In the rows, zero is written as 128.
Named moves, each a turn or a mirror, and the order they were made in; the first pair answered
sefo (before -> after):
[121 159 144 139  95 112 138 125  72 128  99 126 113 122 109 154 172 121] -> [120 159 146 140  93 112 138 125  72 128 103 127 111 124 110 153 172 120]
[144 122 122 128 128 137 142 125 131 135 126 144 159 147 111 133 123 139] -> [123 134 125 144 127 135 126 114 134 139 146 150 148 144 140 131 127 118]
[102 211  89 138 118  76 104  80  90 114 159  99  76 138  87 126 151  93] -> [139 188  80  99 119  81 135 101  77 102 115  89  96 144  35 128 141 131]
[148 100 181 144 166 120 126 120 117  85 149 160 128 180 144 135  97 111] -> [158  95 180 136 166 124 137 124 113  80 138 158 132 184 132 134  96 121]
dimi (before -> after):
[135 117 117 115 150 164 132 133 135 107 132 137 153 133  95 127 112 129] -> [115 138 115 119 131 151 126 123 114 117 145 114 126 130  73 122 117 128]
[157 127 105 149  76 130 106 120 124 136 120 119 154 164 139 147 101 129] -> [149 131 103 149  73 128 106 116 120 140 125 113 143 161 134 144 103 129]
[163 124  96 121 120 134 136 162 165 146 119 146 153 116 118 151 133 124] -> [136 156  95 121  99 119 129 150 140 159 139 115 115 109  92 145 144 122]
nugon (before -> after):
[135 140 126 111 105 107 135 115  90 144 144 110 117 109 103 119 142 127] -> [107 148 122 132 128 144 137 123 125 167 140 120 140  93 146 125 153 130]
[176  71 121  73 106 105 121 122 105  95 104 167 146 157  84 104  89 146] -> [127 113  93  82 119 157 157 151 133 153  66 139 162 113  71 114 133 195]
[171 110  91  66 106 138 113 134 147 142 104 101 124 108 118 118 134 130] -> [159 112  91  81 126 158 110 136 168 151 107 113 142 102 150 120 138 123]

Each pair is two moves apart.
[ 99 167 145 119 121 108 101  81 101 139 183 126  89 138 130 133 136  86] -> [121 163 125  76 123 128 149 115  94 147 121  98 108 129  54 137 144 149] => nugon then sefo
[ 87 107 110 115 172 136 174 173 183 139 123 131 133 119 141 127 141 149] -> [ 77 107 128 132 167 111 135 143 173 123 173 141 113 135 173 118 124 107] => dimi then nugon
[130 153 105 141  93 156 107 103 164 199 182  77 147 119 130 110  98 131] -> [169 122  99 112 106 168 133 126 167 188 143  81 177 126 104 113  85 158] => sefo then dimi
[106 137 162 153 152 140 152 131 106 126 103 120 125 144 114 138 150 131] -> [121 119 166 148 159 143 153 132 113 115 101 131 141 152 121 136 140 131] => nugon then sefo
[146 123  90 123 113 108 155 124 167 134  61 105 140 148  85 154 100 120] -> [ 98 162  95 165 101  96 121  97 167 152 112 104 106 139 128 150 112  80] => dimi then sefo
[143 107  98 104 134 133 120 124 138 132 131 137 147 132 133 130 119 111] -> [125 125 100 120 125 123 107 115 130 137 148 131 130 128 142 128 127  97] => nugon then sefo
[135 108 150 114 142 131 138 138 101  93 112 125 136 149  99 131 124 151] -> [ 95 140 140 126 139 147 144 137 109 123 113 105 126 130 102 131 143 162] => nugon then dimi
[ 48 126 183 137 167 201 148 165 111 130 150  76 135 130  86 119  98 178] -> [ 41 123 189 162 183 206 133 158 138 128 167 106 147 130 138 121 102 155] => dimi then sefo
[164 103 103  85 136 146 147 147  99 131 143  99 168 117 107 101  75 184] -> [129 139 119 119 104 101 100 112  74 129 204  92 110 117 133  93  82 129] => sefo then nugon
[132 178 124 169  96  86 123 116  60 150 101 145 111 104  96 152 176  98] -> [193 124 129 152 120  95 136 135  84 119  68 189 161 122 114 157 154 104] => dimi then nugon
[121 146  96 184 103 118 155 134 142 157 106 121 120 111 158 143 186 150] -> [152 102 112 181 122 117 138 124 157 125 117 159 146 134 198 141 157 124] => sefo then nugon
[142 124  94  90 106 148 142 146 128 148 113 118 145 112  96 127 114 160] -> [120 138 114 126  93 114  94 111 119 137 174 135 109 123 147 120 108 100] => sefo then nugon
[ 99 134 121 142 137 150  94 124 124 177 169 121 138  99 163  95 123 113] -> [113 142 118 119 112 125 105 127  85 172 155  92 109 102  99  93 124 134] => nugon then nugon
[118 146 156 151 132  83 130 110 116 134 108 139 118 145 128 120 138 102] -> [128 135 147 149 152 105 146 128 139 135  81 151 150 139 141 126 142 117] => nugon then dimi
[184  83 126 113 119 125 126 152 118  86 118 189 136 154 143 115  95 107] -> [134 123 100 127 138 183 161 180 154 142  83 167 157 110 146 129 139 150] => nugon then nugon
[121 124 118 104 124 155 117 137 152 121 127 114 162 106 158 130  95 134] -> [103 138 121 112 111 141 101 124 138 125 154 101 137 106 156 126  95 122] => dimi then nugon
[164 125 134 132 130 111 101 122 164  98 123 181 140 138 159 157 123  99] -> [103 192 115 137 100 112 111 116 134 142 129 120  90 108 109 157 158 124] => dimi then nugon
[129 177 101 110 102 133 153 135  98 154  90  81  84  96  82 146 148 160] -> [120 156 115 167 142 154 117 126 168 148 124 153 127  98 215 155 149  99] => dimi then sefo
[130 107 125 127 145 126 136 138 135 118 106 124 159 115 163 146 134 133] -> [ 97 139 125 135 119 109 124 124 111 134 131  95 117 109 145 141 147 126] => sefo then dimi
[160 135 129 145 104 126 123 129 151  59 103 148 140 139 113 129 132 123] -> [141 159 118 143  96 131 138 134 143  79  94 123 127 125  85 131 151 142] => nugon then dimi
[122 134 136 147 122  90  95 135 106 123 130 114  81 129  83 151 130 128] -> [113 126 125 164 164 143 112 161 162 146 101 138 138 110 134 164 145 141] => nugon then dimi
[106 119 140 121 130 102 177 134  79 107  89 136 121 132 112 136 153 153] -> [113  99 151 133 144 103 156 122  98  90 115 170 140 146 168 133 133 120] => nugon then nugon
[103 128 133 131 170 164 145 110 145 113 100 163 153 122 146 127 127 130] -> [ 75 149 140 142 148 145 122  87 123 115 139 143 115 122 148 122 130 108] => dimi then nugon
[148 102  90  96 113 132  85  98 136 171 177 109 125 106 123 102  71 110] -> [131 122  83 100 110 136  92 103 133 186 169  92 118  90 108 103  86 125] => nugon then sefo
[106 176 129 132 146 109  83 118 115 125 137  86  88 116 101  92 106 105] -> [124 162 117 106 160 140 117 146 126 132  93  78 123 107  74  99 109 150] => nugon then sefo
[179 105 101 115 135 142 124 105 139 101 143 133 137 168 113 143  88 127] -> [140 137 105 143 122 129 101  86 133 116 180 125 106 161 134 139  99 104] => sefo then dimi
[106 164 150 121 150 146 144 117 127 116 115 109 119 153 119 131 166 140] -> [103 158 160 134 156 143 128 106 134 107 133 123 119 156 145 129 158 120] => nugon then dimi
[146 126 169 118 117 127 123 139 115 102 111  80 143 128  99 133 149 141] -> [113 147 165 136 125 149 122 141 130 125 119  75 143 111 120 136 162 142] => nugon then dimi
[108 121 176 142 143 117 119 120 105 101 156 111  90 157 102 134 113 114] -> [120 107 162 142 176 165 150 154 152 118 108 134 145 142 123 146 128 146] => nugon then dimi
[160  83  85  69 147 164 142 147 164 131 111 135 181 127 119 124  96 152] -> [169  81  87  61 136 148 141 143 148 121 111 129 168 135  95 123  93 151] => nugon then nugon
[132 124 118 117 155 131 135 123 143 124 107 125 143 147 131 131 115 125] -> [103 147 118 129 150 137 130 115 140 139 123 114 128 138 139 130 126 122] => dimi then nugon
[184 113 128  90  79  64 133 130 127 105  86 151 127 163 117 141 122 129] -> [117 167 103 113  94 120 160 153 157 167  65 122 136 114 124 150 168 165] => dimi then nugon
[109  89 176 162 153 129 130 127 126  95 150 119 107 170 158 149 124 124] -> [ 93 118 165 151 135 120 144 131 102 110 139  84  79 156 106 148 137 147] => dimi then nugon
[101 131 177 153 181 165 153 116 131 112 124 114 162 135 165 155 142 138] -> [ 95 141 189 159 160 134 130  92 105 105 158 102 131 145 158 144 131 115] => dimi then nugon
[102 125 106 126 127 160 124 120 112 135 163 127  96 126 134 125 126 137] -> [128 102 103 107 136 171 143 134 119 124 135 135 120 135 119 128 118 157] => sefo then dimi
[106 131 176 117 159 112 121  84  89  57 143 116 123 164  97 115 106 107] -> [ 61 150 159 150 192 173 137 101 144 101 129 122 162 131 151 127 136 122] => nugon then nugon
[116  88 190 126 170 149 143 132 114  62 128 125 143 182 118 124  80 132] -> [ 96 124 182 123 142 128 147 132  81  79 127  87 100 168  67 124 104 147] => sefo then nugon
[ 83 163 179 154 117  89 114 100  68  97 162 105  71 158  99 131 146 112] -> [ 55 162 177 190 154 137 107 102 124 119 170 134 110 145 180 138 152 101] => nugon then nugon
[137 109 111  97 153 172 152 141 149 140 101 123 187 126 113 138 122 158] -> [168  89 124  80 133 133 140 127 116 109 113 125 163 153  83 131 100 141] => nugon then nugon
[131 138 147 127 127  98 126 121  95 124 151 111  92 139  99 110 129 110] -> [127 127 132 138 169 158 153 154 152 144 112 136 155 120 141 126 145 134] => nugon then dimi
[137 125  94 134 112 136 124 124 159 154 127 151 131  78 165 130 113 122] -> [147 125  87 108 100 130 142 132 136 156 108 125 123  81 111 127 112 148] => dimi then sefo
[142  92 179 123 147 125  90  95 115 138 130 107 123 160 121  97 121 114] -> [149  89 164 113 162 152 117 122 135 151  89 106 153 144 112 105 135 148] => nugon then dimi
[156 119 130 104 115 120 137 139 123 122 113 126 134 140 108 137 134 141] -> [119 149 123 115 115 132 137 138 127 147 122 107 123 123 112 138 149 145] => nugon then dimi
